Each row is where one point has got to under a steady rotation. How many steps took it there?
The counts run from 0 to 268.
[+2.25,+0.74,-1.13,-0.51,-0.03,-3.62,+4.32,-1.81,+0.28,+0.61,-0.26,+2.29,+2.17,-1.99,-1.94,-0.90,+0.48,-2.15,+5.53,-0.34,+0.47,-0.50,-0.81,-0.20,-1.01,+0.30,+0.34,-1.62,-1.71,-0.95,+0.14,+0.74,+2.85,-2.82,-1.97,-0.40,-0.34,+0.90,-0.66,-0.60,+0.44,-0.76,+1.64,+1.27,-0.38,+1.42,-0.01]
231
[+3.29,+0.36,+0.79,-2.08,+0.59,-0.44,+6.69,-0.24,-1.17,+0.52,+0.37,+2.93,-0.34,-0.89,-1.89,-1.43,-1.91,-0.14,+1.13,-0.47,+0.89,-0.88,-1.95,-1.15,+0.37,-0.46,-0.91,-2.33,-0.19,-2.18,-1.28,+1.24,+1.83,-0.04,+0.48,-0.89,-0.71,-3.49,-2.45,+0.09,+2.02,-0.22,-0.30,+2.36,+1.76,+1.36,+1.17]
46
[+0.51,+0.37,-1.51,-1.83,-1.43,+1.05,+2.11,-0.99,+1.58,-0.09,+2.06,+3.25,+1.69,-1.47,-1.01,-0.79,+0.00,-0.10,+3.60,+3.23,+1.58,+3.22,-0.95,-0.97,+0.40,-0.44,-0.64,-0.47,+0.02,+2.10,+2.82,+0.26,+1.35,-4.53,-0.97,+0.40,+1.64,-0.56,+2.89,-1.92,-0.68,-2.39,-0.51,-0.58,-1.58,-0.48,-0.88]
219
[+1.98,+1.04,+1.02,-0.78,-1.93,+0.77,-1.01,-0.21,-1.87,-2.07,+1.12,+0.26,-2.61,-2.94,+3.94,+0.91,+0.47,+2.24,-1.95,+3.52,-0.63,+1.88,+2.28,+1.07,-0.05,+0.87,+1.39,+1.56,+0.85,+0.80,-2.81,-0.15,+2.89,+2.97,-0.96,+1.14,-0.63,+1.93,-1.27,+0.48,+3.05,-0.09,-1.65,+1.81,+1.74,-1.00,+0.36]
164
[+1.09,+2.28,-0.89,+2.43,-4.01,+0.73,+1.10,-0.49,-3.63,-0.21,-1.19,-1.84,-0.75,+0.20,+2.84,-0.86,+0.00,+1.26,+3.39,-2.79,+0.18,-0.66,-1.41,-0.61,-4.59,-0.48,+3.15,+0.22,+0.81,-0.67,-2.39,-1.86,+0.22,-1.05,+0.74,-1.38,-0.91,-1.70,+0.06,-0.90,+2.35,+0.04,-0.26,+0.31,-1.15,-1.03,-0.07]
265
[+1.84,+1.27,+0.06,-2.42,-1.85,+1.58,+3.17,+2.60,+0.05,-1.43,+2.51,+2.29,+2.72,-2.96,-2.54,-0.41,-1.51,-0.27,+4.10,-2.48,-0.76,+1.77,-0.20,+0.20,+0.60,-0.63,-1.45,-0.14,-0.16,+0.28,+1.48,+1.57,+1.69,-1.61,+0.39,+0.76,-1.38,-0.28,+1.05,-3.63,+1.48,-0.04,+0.95,+1.34,+0.13,+2.08,+1.37]
225
[+0.28,+0.09,-0.62,+1.75,-4.51,+2.40,-0.48,+0.59,-3.30,-1.01,+0.25,+0.02,+0.56,+0.52,-1.40,-0.60,+0.79,-0.66,+0.97,-1.65,+1.50,-0.86,-1.87,-1.53,-3.98,+0.08,+1.25,+0.61,+1.12,-0.29,+1.72,-0.51,-0.35,-0.95,+4.75,+1.20,+0.07,-3.05,+2.22,-1.88,+0.64,-2.54,+2.89,-0.51,-0.46,-1.33,+2.16]
79
[-1.34,-0.13,-1.37,-0.08,-1.11,+0.55,+5.25,+0.30,+0.40,-1.12,+2.06,+2.51,+0.31,+1.84,-3.62,+0.06,+0.03,+0.19,+3.37,-1.09,-0.37,+1.28,-1.10,-1.39,-0.17,+0.30,-0.72,-4.39,-0.88,+0.61,+1.00,+2.90,+1.40,-2.32,-0.27,-1.90,+0.62,-2.93,+0.96,-0.89,+0.19,-0.98,+2.08,-0.25,-1.22,-0.08,+0.81]
237
[-0.29,+0.59,-0.15,+0.11,+1.16,+2.21,-1.08,+1.55,-1.09,-1.43,+1.81,+2.66,-3.62,-0.49,-0.43,+0.60,+0.13,+0.63,-2.77,+1.85,+3.16,+4.23,+0.28,+0.43,+2.15,+1.19,+1.83,+0.85,+0.84,+2.45,+1.34,+1.31,+1.10,+0.87,+2.22,+2.50,+0.15,-2.76,+0.58,+0.86,+1.72,+0.23,-2.11,+1.19,+1.65,-0.23,+3.13]
180
[-0.53,-1.99,+0.96,-2.94,+0.69,+1.75,+3.99,-0.87,+1.39,-0.24,+2.99,+2.89,+1.45,-0.03,-2.64,-0.62,+0.13,+0.42,+3.21,+1.22,+0.83,+0.53,-1.59,-0.11,+1.93,-1.26,-0.79,-2.39,+1.04,+1.87,+4.41,+2.01,+1.18,-3.27,+0.62,+1.16,+1.99,-0.34,+0.49,-1.36,+0.15,-1.65,-1.03,+0.00,-1.88,+0.72,-0.41]
216
[+2.18,+0.15,-0.42,-0.33,+0.25,-0.85,+6.44,-2.89,-1.95,+1.39,-0.02,+2.16,-0.30,-0.74,-0.90,-0.86,-0.86,+0.24,+1.88,+2.95,+1.56,-0.38,-1.72,-1.78,-1.17,-0.57,-0.91,-3.47,-0.58,+1.47,-1.30,+0.15,+0.88,-0.80,-1.51,-1.93,+1.50,-3.55,-1.87,+0.73,+0.81,-1.35,+0.74,+1.26,+0.35,-0.49,-1.68]
50
[+2.20,+1.20,-0.46,+0.31,-0.29,-0.11,-1.93,+0.81,-2.70,-0.38,+0.52,+0.43,-2.95,-3.11,+1.19,+1.21,+0.84,-0.20,-2.80,+3.00,+0.44,+0.83,+2.54,+1.07,-0.31,+1.36,+0.70,+1.07,+0.46,-0.92,-1.68,+0.98,+3.50,+2.87,-0.73,+2.66,-0.42,+2.00,-1.72,+0.99,+1.47,+0.25,-0.54,+1.05,+3.68,+0.78,+1.79]
166
[-3.17,-1.48,-0.90,+0.89,-1.95,+0.23,-0.17,-3.23,+0.67,+1.45,-1.00,+2.27,-0.60,+0.89,-1.09,-1.13,+2.56,-1.34,+0.56,-0.08,-0.30,-2.76,-1.29,-0.07,-1.24,+1.10,+4.48,-1.36,-0.41,+0.39,+3.20,-0.04,-2.24,-2.72,+2.31,-2.01,+1.75,-0.83,+1.65,-2.78,-0.04,-1.18,+3.13,-0.72,-0.55,-2.05,-0.18]
93
[+3.28,+2.15,-1.01,-0.79,+0.54,-0.35,+4.59,+1.87,-2.40,+0.87,+1.21,+2.51,+0.46,-2.41,-2.81,-1.13,-1.92,-1.07,+1.99,-1.39,+2.20,-0.24,-1.13,-1.07,-1.32,-0.17,-1.62,-1.17,+0.09,-2.21,-1.90,+0.69,+3.34,+0.17,-0.17,+0.97,-1.72,-3.18,-1.59,+0.54,+0.91,+0.08,-0.28,+1.50,+2.01,+2.58,+1.80]
44
[+1.60,+0.74,-1.97,-0.30,+0.27,-3.34,+4.80,-1.29,+0.05,+0.48,-1.31,+2.47,+2.08,-1.56,-2.51,-0.62,+0.64,-0.95,+4.88,+0.43,+0.12,-0.09,-0.60,-0.52,-0.25,-0.15,+0.25,-2.61,-2.06,+0.12,+0.23,+2.08,+1.53,-2.44,-2.50,-1.45,+0.17,+0.03,-0.33,-0.58,-0.34,-0.52,+2.37,+1.33,+0.20,+0.38,-0.68]
232
[-1.13,-1.21,-0.58,-2.97,+3.14,-1.33,+1.18,-0.11,+0.21,-0.20,-0.69,-0.17,-1.66,-2.62,-0.69,+0.09,+1.39,+2.25,+3.35,+2.44,+0.15,+0.65,+1.90,+1.89,+1.19,+0.71,+0.42,-0.97,-0.79,+1.30,+3.08,+1.94,+1.31,+0.07,-2.30,+3.59,+1.07,+3.22,-1.67,-1.23,+0.77,+0.89,-2.83,+0.80,+3.98,+0.62,-1.39]
7
[-0.98,+1.57,+0.86,-0.94,-3.27,+0.03,-4.31,+0.07,+0.56,-0.47,+1.10,-0.45,-0.76,+0.28,+1.18,-0.87,-0.10,+0.18,-0.71,+2.88,-1.51,+2.29,+1.52,-0.62,-1.18,+1.36,+1.70,-0.59,+2.82,-2.27,-4.13,-1.38,+2.73,-0.10,-3.31,-0.26,+0.74,+0.63,+3.60,-0.08,+0.71,+0.70,-1.95,-2.05,+0.11,-1.51,-0.63]
140
[-3.73,-1.18,+0.08,+0.28,-1.96,+0.72,-0.21,-3.33,+0.34,+0.85,-0.71,+1.39,-0.11,+0.04,+0.27,-1.12,+2.47,-0.11,+0.98,-0.88,-1.00,-2.25,-1.17,+0.47,-0.66,+0.70,+4.22,-0.79,+0.01,+1.70,+1.92,+0.14,-2.46,-2.24,+2.11,-3.05,+1.28,-0.66,+1.02,-3.03,+0.71,-1.13,+3.17,+0.01,-2.34,-2.86,-1.06]
94
[+0.79,+1.75,-1.04,+0.60,-3.38,+1.13,+4.78,+0.04,-0.63,-1.51,+1.74,+0.47,+0.67,-0.85,+0.88,-0.44,-0.88,+1.52,+4.02,-0.21,-0.63,+3.43,-0.68,-1.59,-2.27,-1.32,+0.72,-1.37,-0.19,+1.06,-0.78,-0.40,+1.35,-3.01,-0.77,-3.26,-0.96,-1.58,+0.99,-2.05,+1.83,-1.90,+1.27,-0.39,-1.98,-1.13,-0.77]
242
[+1.22,+0.83,+1.63,-0.28,-2.02,+2.19,-2.52,-0.87,+0.23,-1.63,+3.04,+0.65,-3.34,-0.33,+3.10,+1.03,+1.45,+0.29,-2.52,+2.85,+0.57,+1.79,+1.20,-0.02,-0.77,+1.94,+1.80,+0.90,+2.37,-0.73,-4.00,-0.76,+3.16,+1.01,+0.14,+1.77,-0.49,+0.28,+0.62,+1.92,+2.24,-1.20,-2.47,-0.45,-0.14,-1.11,+1.99]
161
[-4.83,-0.91,-2.14,+1.85,-1.13,-1.16,-0.83,-0.42,-1.49,+3.16,-1.90,+0.28,+2.40,-0.80,-2.36,-1.69,+1.67,+0.71,+0.10,+1.31,-1.76,-3.06,+1.45,+0.93,-1.95,+0.55,+2.08,-2.41,+1.10,-2.17,+3.10,+1.46,-0.45,+0.88,-1.18,-2.19,-0.34,+2.63,+0.07,-1.17,-1.73,+1.38,+1.99,-1.63,+0.90,-0.57,-0.27]
110
[-0.75,-0.07,-1.01,+1.63,-2.60,-1.40,-0.07,-1.39,-4.44,+0.93,-1.87,-0.94,+1.89,-2.59,-0.98,-0.26,+2.04,-1.37,+2.07,-1.49,-0.41,-4.32,-0.29,+1.21,-3.64,+0.17,+1.97,+0.46,-0.34,-0.36,+2.39,-0.14,-0.38,+0.54,+2.25,+0.42,+0.26,+1.37,-0.96,-2.45,+0.20,-0.17,+4.05,+1.18,+0.88,+0.29,-0.15]
87
[-0.71,+0.34,+0.30,-2.13,+1.91,+1.92,-0.60,+0.14,-1.28,-0.28,+1.59,+0.40,-0.03,-3.42,-0.43,-0.03,+0.13,+0.05,+2.01,+1.51,+3.19,+3.80,-0.50,+1.22,+1.82,-0.67,+1.35,+1.14,+0.54,+5.95,+3.23,+0.37,+0.45,-0.89,-0.01,+1.38,+1.48,-0.60,+0.87,-1.63,+1.26,+0.83,-2.56,+1.85,-0.24,+0.72,-1.48]
199
[-0.62,+0.83,-0.66,-1.99,+1.77,+1.72,-1.45,+1.07,-1.99,-0.21,+1.71,+0.72,+0.17,-3.64,-1.31,+0.61,-0.15,-0.70,+2.51,+1.01,+4.62,+3.33,-0.47,+0.95,+1.47,-0.59,+1.06,+1.81,+0.59,+4.36,+3.00,+0.24,+1.69,-1.71,+0.66,+2.98,+1.42,-0.65,+1.89,-0.74,+0.47,+0.94,-2.12,+1.38,-0.32,+1.42,+0.24]
200
[-1.00,-0.64,-0.75,+2.20,-2.75,-1.12,-0.30,-0.81,-0.90,+2.57,-1.46,+1.39,+2.09,-0.84,+1.31,-3.64,+1.00,+0.43,+1.04,+0.21,-1.67,-2.62,-0.11,+0.54,-2.22,+0.35,+4.16,+0.80,+1.48,-4.67,+1.98,-1.24,-0.30,-1.23,+0.97,-1.32,-3.31,+2.64,+0.16,-0.76,+0.16,-0.20,+1.63,-1.24,-0.93,-1.25,+2.29]
105
[-4.18,+1.16,-0.53,+0.40,-2.26,+0.42,-3.41,+1.47,-0.83,+0.20,-0.43,+0.58,+1.81,-1.01,+0.01,-2.34,-0.95,+1.64,+0.71,-0.25,-2.01,+2.19,+1.68,+0.61,+0.21,+0.65,+3.45,+0.13,+2.35,-0.08,-1.48,-0.30,-0.17,+0.63,-2.19,-3.90,-1.25,+0.65,+2.52,-3.04,+1.01,+3.00,+0.23,-0.83,-0.30,-1.51,-0.78]
120
[+3.45,+0.99,-0.59,-1.30,+0.39,-0.79,+5.55,+1.32,-1.38,+1.14,+0.12,+3.58,-0.04,-0.86,-2.48,-1.44,-1.73,-0.39,+1.11,-0.47,+1.36,-0.29,-1.63,-1.44,-0.37,+0.07,-1.24,-1.86,-0.36,-2.72,-1.23,+1.47,+1.82,-0.16,+0.31,+0.64,-1.10,-3.59,-1.40,+0.28,+0.78,-0.13,+0.00,+1.30,+3.10,+1.55,+1.70]
45
[-1.63,+0.09,+0.31,-0.21,-1.36,+1.69,-2.29,+0.33,-0.01,-2.37,+2.59,+1.58,-3.19,+1.73,-0.24,+1.69,+1.24,+0.96,-3.46,+3.36,-0.11,+2.29,+1.32,-0.70,+0.95,+2.59,+0.71,-1.61,+1.31,-0.54,-2.39,+2.17,+2.75,+2.12,+0.49,+1.52,+1.29,-1.38,+1.64,+2.02,+0.60,-0.55,-1.66,-0.81,+1.25,-1.39,+1.84]
158
[+1.76,-0.31,+0.85,+0.38,-5.10,+1.34,+0.86,-1.14,-2.54,-0.38,+0.11,-0.60,+1.11,-0.96,+1.63,-1.85,+0.88,-0.31,+2.01,-1.54,-0.30,-1.69,-1.65,-0.05,-3.19,-0.93,+2.60,+1.82,+1.19,-0.86,+1.00,-2.45,-0.78,-1.25,+3.98,+0.24,-1.38,-0.90,+0.21,-2.83,+2.14,-2.45,+2.20,+0.65,-0.93,-0.94,+0.95]
82
[-1.31,+1.27,+0.19,-3.77,+1.28,+3.38,+3.69,+0.47,+1.29,+0.46,+5.50,+1.91,-0.64,-2.01,-2.64,+1.44,-0.41,-0.25,+1.31,-0.62,+1.95,+0.72,-0.84,-0.98,-0.03,+0.04,-1.33,-2.79,+0.68,+1.47,-0.37,+1.27,+2.88,-1.43,-0.39,-0.13,+0.90,-2.18,+0.71,-0.72,+1.24,-0.97,-2.36,-0.13,-0.49,+2.31,-1.32]
34
[+3.04,+0.66,-0.04,+0.37,-1.72,-1.06,+1.78,-0.01,-4.57,+0.60,-1.12,-1.19,+1.09,-2.68,-2.26,-0.52,-0.36,-2.49,+2.57,-2.06,+1.26,-2.09,-1.42,+0.14,-2.83,-0.79,-0.45,-0.36,-0.26,+0.57,-1.08,-0.54,+1.28,+1.11,+1.86,+0.52,+0.13,-2.60,-1.60,-2.57,+2.41,+0.08,+2.70,+2.81,+2.27,+1.52,+0.23]
65
[+0.31,-2.44,+0.86,-1.98,+2.51,+0.77,+2.12,-1.14,-0.11,+1.78,+0.07,+2.02,-2.30,-0.58,-2.31,-0.17,+0.93,-0.47,-1.16,+4.03,+3.08,+0.63,-0.79,+1.75,+1.60,-0.17,+0.47,-1.43,+1.16,+1.82,+5.31,+0.70,+0.37,-1.29,+1.54,+2.84,+2.47,+0.04,-1.22,+0.06,+0.45,-0.26,-2.24,-0.36,+2.83,+0.75,+1.81]
193
[+1.67,-0.20,+0.87,-3.57,+1.20,+0.77,+5.28,-0.36,+0.85,+0.95,+2.02,+2.87,+0.09,-1.84,+0.84,-0.76,-0.02,+2.29,+2.60,+0.87,+0.55,-0.68,-0.28,+0.03,+0.70,+0.17,+0.09,-0.95,+0.32,-2.68,+0.66,+0.87,+2.48,-1.30,-0.28,+2.27,-1.25,+1.51,-1.59,+0.26,+1.10,-1.23,-3.39,+0.95,+1.72,+1.61,-0.36]
25
[-3.25,-0.35,+0.76,+0.07,-0.60,+1.93,-2.53,-0.67,-1.61,-2.27,+2.99,-0.41,-2.36,+0.73,-0.23,+1.98,+1.68,+0.38,-1.65,+1.79,+0.26,+0.40,+1.66,+0.14,+0.90,+2.37,+0.66,-2.30,+1.98,+1.04,-4.45,+3.45,+3.00,+3.18,-0.66,+1.96,+1.44,-0.59,-0.10,+2.26,+1.43,+1.01,-1.18,+0.37,-0.24,-0.27,-0.12]
156
[+0.34,-1.50,+0.20,+0.59,-1.80,-0.76,+2.85,-4.31,-2.37,-0.03,-1.88,+0.61,-0.45,+1.03,-0.55,-0.59,+1.90,-0.81,+2.10,+0.60,+0.86,-1.47,-2.49,-1.02,-1.06,-0.04,+2.31,-2.28,-0.62,+2.65,-0.06,+0.16,-1.33,-1.50,+2.12,-1.35,+2.35,-3.80,-0.21,-1.04,+1.49,-1.11,+2.99,+2.07,-0.48,-2.38,-1.53]
72
[+0.84,+1.39,-1.42,+0.86,-3.23,+0.55,+4.27,+0.30,+0.59,-1.11,+1.99,+1.62,-0.03,+0.59,-0.01,-0.66,-0.29,+0.64,+3.46,+0.70,-0.34,+3.25,-1.55,-2.07,-2.47,-0.42,+0.37,-1.73,+0.13,+0.37,-0.52,-0.16,+1.58,-3.52,-0.98,-3.03,-0.08,-2.30,+2.10,-1.78,+1.21,-2.32,+1.07,-1.11,-1.53,-1.28,+0.52]
241
[-2.21,+1.63,-2.55,+2.38,-1.82,+0.37,+1.58,+0.66,-2.06,-0.39,-0.97,-0.72,-1.98,+2.27,-2.91,+1.09,+0.70,-0.22,+1.90,-2.56,+0.75,+0.08,-0.99,-1.63,-3.41,+1.10,+1.38,-4.25,-1.10,+1.07,-0.59,+1.89,+0.32,-1.48,+0.09,-2.47,+1.64,-4.55,+1.33,-1.20,+0.21,+0.20,+1.94,-0.48,+0.93,-0.60,-0.15]
258
[+1.00,-1.19,+0.38,-2.52,+2.00,-1.16,+0.38,-1.12,+1.21,+0.39,+0.41,-0.63,-1.74,-2.34,+1.53,-0.72,+1.19,+1.83,+3.72,+1.93,-0.21,+0.29,+0.75,+1.81,-0.27,-0.21,+1.40,+1.86,+0.97,-0.75,+1.96,-1.22,+1.79,-0.76,-1.05,+4.36,-0.83,+4.24,-1.04,-0.23,+1.90,-0.07,-3.80,+0.14,+2.21,+0.79,+1.31]
4
[-4.30,+1.25,-1.91,+2.61,-3.09,+1.40,-2.72,+1.92,-2.70,+0.50,+0.92,+0.48,+2.50,-0.80,-0.93,-1.10,+1.05,+0.34,+1.29,-3.04,+0.03,-0.81,-0.11,+0.43,-1.84,+0.75,+3.81,+1.47,+1.54,-0.77,+1.70,+0.72,-0.37,+0.63,+2.33,-0.69,-2.73,-0.22,+1.78,-2.38,-0.03,+0.04,+2.30,-0.20,-2.29,-0.92,+2.34]
100
[-2.92,-0.48,+1.79,-1.84,-2.70,+1.20,-2.03,+0.38,+1.83,-0.49,+1.79,+0.18,-0.86,+3.16,-1.11,-0.93,+0.36,+1.70,-1.99,+2.44,-2.34,+1.42,+1.61,-0.72,+0.22,+1.36,+0.84,-2.91,+3.34,-1.83,-2.27,+0.86,+1.13,+0.40,-1.66,-1.43,+1.71,-0.36,+2.66,-0.69,+1.13,+0.96,-2.08,-2.84,+0.19,-1.62,+0.00]
137
[+0.62,+1.08,+0.85,-1.31,-2.24,-1.15,-3.77,+2.36,-0.83,-0.98,-0.36,+0.20,-0.76,-0.18,-1.16,+0.00,-0.65,+0.27,-2.33,+0.96,-2.00,+0.74,+2.77,+0.76,+0.47,+2.57,+0.72,-0.66,+0.90,-3.49,-4.02,+1.11,+2.24,+2.88,-1.49,+1.38,-0.19,+0.49,+0.99,-0.67,+1.11,+2.73,-0.76,+0.08,+4.56,+0.46,+1.64]
145
